In the rows, zero is written as 128.
The rows of A fall into several groups, and each row is roughly a mix of its group's hidden directions; one row fits no group.
A:
[[112 121 105 105 198  90 125 135 113 121  92 123 131]
 [133  63 127 136 140 154 107 106 140 146 166 164 134]
 [ 97 126  78 109 172  82 105 131 125 133 105 113 118]
 [121 129 168 155 149 123 105  84 103 111 124  80 156]
 [106 154  72 121 141  77 104 133 150 147 106 125 112]
 [112 116 146 149 124 111 114  84 121 131 127  58 156]
 [159 123 128 129 124 163 130 124 111 166 154 132 197]
 [154 100  94 127 140 118 138 181 143 129 130 178  99]
 [137 189 134 112 111 117 152 157 117 115 102 104 171]
 [114 189 121 104 124 125 158 170 136 103 101 115 150]
 [ 96 140  63 123 152  80 125 138 124 129 112 104 124]
 [130 126 150 148 145 114 108  75  99 108 122  79 161]
 [114 112  89 123 138 166 154 155 129 115 187 143 106]
 [127  68 129 158 154 149 101 103 149 150 156 151 116]
 [154 149 114 160 136 124 101  70 107 146 109  95 151]
 [136 179 125  96  97 120 138 154 128  99 100 108 170]
 [117 141 109 124 102  91 131 122 136  91 107 120  59]
 [121 141 100 150 108  84 147 126 156  97 116 136  71]
 [126 191 141 118 125 113 157 163 126 100  96 104 146]
 [112 121 137  89 144 129 146 166 177 119 119 163  89]
 [135 122 150 121 188 112 164 141 101 106  94 145 156]
 [126 133 159 148  93  80 107  97 116 151  82 129 140]
 [ 86 159 114 110 103 189 113 152 133 148 132 125 107]
 [151 191 137 127 106 120 152 150 125  91 101  99 141]
 [108 103 121 132 149 168 132 184 138 111 177 114 125]
 [128 142 150 167 107  98 110  90 115 149  79 102 147]
 [115 143 113 131 109  88 145 133 148  83 110 133  67]
 [137 123 108 186 126 121 106  91  99 145 127  83 145]
 [116 188 137 102 123 106 163 163 109 111 100 112 143]
 [146 135 120 174 115 116 121  87  89 138 112  86 161]
 [123 116 114 122 128 162 170 178 162 133 164 159 135]
 [129 116 140 120 188 129 171 137  95 106 102 136 162]
 [128  63 118 134 127 141  92  94 139 136 154 150  96]
 [122 152 154 151 107  97 101  80 121 150  78 121 132]
 [119 137 127 134 111  84 122 124 147  82 102 119  68]
 [ 95 130  79 107 179  84 113 129 123 138 104 131 132]
 [109 152 116 137 129 111 145 142 156  84 106 123  63]
 [137 136 123 171 123 128  92  85  88 139 132  87 155]
 [165 174 171 121 122 158 168 150 120 118 153 132 131]
 [131 139 123  72 157 154 156 157 160 104 136 155 107]
 [111 136 110 134  66 123  87 121 147 150 169 125 104]
 [153 116  77 112 119 126 138 169 133 140 127 173  87]
 [151 184 137 114 103 128 128 142 117 110  97  86 165]
 [121 117 114 102 153 170 153 177 139  99 171 130 120]
 [144 120 137 128 152 190 123 129 112 167 151 123 174]
 [114 132 105 139  68 118  85 121 152 147 157 114  98]
 [124 186 134  92 110 121 146 158 112 100  97 102 145]
 [129  69 124 146 145 146 101  95 124 168 159 145 116]
 [124 136 115 182 121 124 111  82  92 135 117  81 134]
 [125 176 113 107 116 169 111 123  92 134 119 156  83]
 [118 134 114 110 149 183 157 168 157 117 168 145 123]
 [ 92 124  67 120 135  88  93 126 134 138 124 100 107]
 [132 147 139 150  88  91 126  77 104 150  88 133 140]
 [115 139 167 147 135 117 112  72 107 118 125  79 153]
 [101 130  63 111 144 111  91 116 149 151 118 106 107]
 [139 139 115 111 125 198 125 182 113 138 122 147 113]
 [115 137 113 128 104  85 129 128 155  80 105 130  74]
 [135  65 134 158 144 133 112  98 136 148 163 159 111]
 [131  66 138 143 142 134 116  97 113 151 165 157  98]
 [126 111 137 121 191 110 160 139  97 103  93 131 154]
 [134  98 146 153 152  64 134  98 145 106 133 116 160]
 [118 120 145  83 145 133 135 175 176 121 130 164 105]
 [139  83 114 157 141  80 116 100 125 122 127  80 147]
 [144 120  93 119 130 126 136 174 138 136 130 186  83]
 [167 122 100 110 131 148 143 179 121 132 122 179 102]
 [134  99 107 111 137 154 150 179 132 115 186 142 135]
 [133 148 156 138 103  89 100  84 125 156  82 138 139]
 [119 138 161 143 121  80 128  63 120 130 128  94 134]
 [117 152 108 136 106  86 132 129 152  89 100 117  74]
 [103 142  61 107 173 113 118 121 140 148 104 116 129]
 [149 131 150 124 183 129 175 142 110 105  91 135 153]
 [150 108 171 159  79 172 150 118 127 119 143 140 145]
 [134 124 140 128 183 116 169 136 108 112  87 152 164]
 [122 119 152  87 122 117 157 174 169 124 114 170 118]
 [135 144 116 168 127 136 113  85  83 125 125  77 149]
 [ 97 133  65 113 160  89 107 129 132 137 110 105 116]
 [ 95 137 121 136 148 187  96 175 130 123 134 148 107]
 [124 141 154 171 107 105  93  93 127 164  91 114 149]
 [129 142 126 130 143 198 101 167  97 128 121 138 104]
 [ 86 122 133 154 134 139  90 101 124 124 132  64 147]
 [114 142 121 139 115  75 149 131 141  91 112 136  69]
 [116 118 133  87 149 143 141 175 175 119 141 162 101]
 [149 128 150 129 179 133 177 138 113 107  88 141 158]
 [136 139 115  97  93 129 165 162 155 156 131 171 100]
 [126  95 174 142  76 152 115 117 111 122 171 140 132]
 [187  92  92 109 119 112 163 156 129 134 120 139 143]
 [142  72 116 164 124 119 114  99 158 140 159 166 128]
 [105 127 164 154 138 127 107  88 116 120 128  68 159]
 [153 133 172 147  70 168 136 123 139 131 158 146 131]
 [112 146  88 101 183  85 110 136 135 138  99 123 116]
 [132 119 147  89 135 139 154 186 170 122 135 161 138]
 [120 150 115 130  68 121  90 124 153 152 166 130 100]
 [117 192 124 117 121 115 143 158 136 102  87  95 133]
 [125 123 149  77 147 147 143 184 161 107 139 150 124]
 [144 115  85 120 131 133 130 178 135 135 129 179  86]
 [110 108 131  91 130 123 155 175 162 116 135 168  92]
 [ 96 123  78 102 182  94 109 128 120 134 110 111 122]
 [121 189 128 112 115  98 157 160 123 112  98 111 157]
 [130  99 150 129 181 127 160 128 101 108  92 149 164]
 [120 101 107 124 143 164 151 180 131 108 182 124 127]
 [139  89 189 147  96 154 136 121 107 112 149 149 144]
 [ 99 117 146  82 127 132 143 175 150 105 139 163  94]
 [139 126 116 165 120 160 103 152 138 150 108  75 169]
 [157 122 103 109 125 153 146 187 133 139 125 176 103]
 [123 148 164 141  91  89 112  92 112 145  81 130 142]
 [121 191 136 109 121 108 146 155 108 119  91  93 146]
 [112 120 160  98 132 137 143 188 176 125 126 157 125]
 [125 101  95 146 160  73 109  98 136  91 133 131 148]
 [154 161 156 100 116 188 149 155 105 138 118 148 131]
 [118 116 108 116 141 164 180 177 140 100 159 128 119]
 [105 118 149  92 130 121 136 169 174 128 122 172  95]
 [138 109 157 123 184 133 167 136  96 101 102 134 157]
 [116 183 126  86 106 110 149 155 105 107  97 105 133]
 [124 141  97 135  97  94 139 121 147  94 115 127  63]
 [127  63 145 135 142 143  84  96 133 130 146 140  97]
 [112 127 169 152 138 129 111  90 114 121 126  68 161]
 [126 192 129 102 117 131 146 160 121 104  95  96 147]
 [116 107 127 112 196 125 154 128  96 114 101 137 161]
 [134  82  67 146 125  95 108 128 127 140 127  97 106]
 [167 110  98 110 133 113 155 169 143 123 127 185 120]
 [153 115 138 139 142 172 119 122 118 167 152 127 190]
 [136 102  76 127 140  73 125  97 138  99 130 127 155]
 [123 180 149  96 119 174 142 143 124 125 127 177 121]
 [ 99 119 128 111 108 141 167 169 157 130 148 179 106]
 [116 141  91 135  74 132  93 119 157 151 156 108 100]]
In each list below, three rows fit none of the groups, and each other row fits one group, some only roughly. Which are they? Name them in the order they come.
  K549: [109 123 154 146  96  83 100  93 108 135  83 116 110]
  K291: [ 99 107  86 133 163  74 110 129 117 124  99 102 118]
  K209: [ 91 109  80 105 149 102  78 118 122 146 138 109 117]
  K110: [122 102 126  85 123 128 151 174 138 117 163 176 114]
  K151: [115 163 148 107 114 200 135 163 126 143 129 141 121]
  K768: [123 186  95  95 104 136 146 156 127 123 104 104 157]
  K237: [147 157 119 181 128 149 104 106  85 130 134  85 128]
  K175: [144 142 180 124  97 156 149 140 102 119 182 132 135]
  K359: [108  71 121 138 130 113 112 110 153 152 181 148 111]
  K370: [ 93 144 103 108 111  81 135 139 155  88 101 131  94]
  K50: [149 192 128 142 121 133 159 152 133 112 106 101 167]
  K197: [151 131  95 130 114 128 112 159 159 141 141 189  93]
 => K237 K359 K197
  K632: [152 134 186 120 110 183 145 126 121 120 160 147 138]
  K327: [113 114 140 154 147 123 107  96 125 106 129  64 170]
  K970: [128 173 178 103 111 178 143 142 125 137 132 157 127]
  K912: [114  69 121 132 162 158 100 113 161 149 146 153 124]
  K608: [116 119 155 123 188 124 160 144 119 113  99 126 176]
  K399: [134 115 126  93 122 125 165 169 168 134 135 183 121]
  K467: [156 135 187 155  88 145 154 135 133 123 147 163 135]
  K870: [137  94 133 158 140  55 126  94 135 118 134 111 130]
  K84: [124 132 183 131 131 139 117  66 121 110 128  88 143]
  K570: [147 122 192 140 105 165 162 140 133 125 141 136 162]
  K956: [163 108  99 115 119 116 157 173 138 144 130 176  97]
  K831: [142 121 102 114 111 149 137 181 134 158 128 165  80]
 => K608 K84 K570
  K348: [160 124 167 147 104 189 167 122 128 120 138 134 149]
  K303: [151 125 170 133 157 171 114 126 103 154 138 112 177]
  K243: [140 140 173 127 103  88 100 107 126 148  87 134 165]
  K926: [150 120 131 112 149 169 144 136 127 171 163 112 180]
  K977: [123 132 126 130  90 103 154 136 159  90 117 115  67]
  K107: [126 140 163 136 138 110 121  72 120 106 126  97 180]
  K960: [109 160 104  96 101 128 149 144 161 137 137 183 103]
  K3: [133 128 137  90 155 127 155 184 141 131 131 173  96]
  K494: [126 192 116 118 116 109 174 157 114 106 109 113 113]
  K446: [157 139 181 139  77 152 123 123 146 140 150 163 124]
  K836: [118 138 137 162 103  87 114  90 137 161  76 122 122]
  K527: [111 123 115 123 160 176 155 176 147 101 159 116 114]
 => K926 K977 K3
